Each row has a name. Each piece below is followed by the name of the row it came from, unless a question asks for something else. Each question is about the rows just above it. Places in a row count from 0.

[  1.0 -17.8   2.4   7.3 -12.0  19.2   3.5] -> j914
[ 28.2 -43.7   5.5  28.1  -6.1  -6.8 -28.3] -> j79
[-20.3 -48.6  -0.2  -1.0 -68.2 -20.0  13.1] -> j562
[  2.1  -6.5  31.8 -22.0  20.0  10.1 -21.0] -> j730
[-11.4  53.2  -5.0  80.9  31.5  34.3   1.5] -> j468
[  2.3 -16.7   8.3  16.7  -8.4  22.7  16.0] -> j161
[ 24.6 -21.7   3.9 -36.0  -2.6 -22.7   4.6] -> j140
[-28.1  18.0 -15.4  -4.8  24.5  -0.1  13.2] -> j49
[-32.3 -11.7 -19.0  -0.9  32.0  12.8 -10.6] -> j108
[ 52.3 -41.4   1.7  24.6   1.3  13.7 -37.1] -> j226
[ 8.3 15.0 14.8  0.2 24.7 50.9  0.2] -> j649
q: [  2.1  -6.5  31.8 -22.0  20.0  10.1 -21.0]
j730
q: [-28.1  18.0 -15.4  -4.8  24.5  -0.1  13.2]
j49
q: [ 8.3 15.0 14.8  0.2 24.7 50.9  0.2]
j649

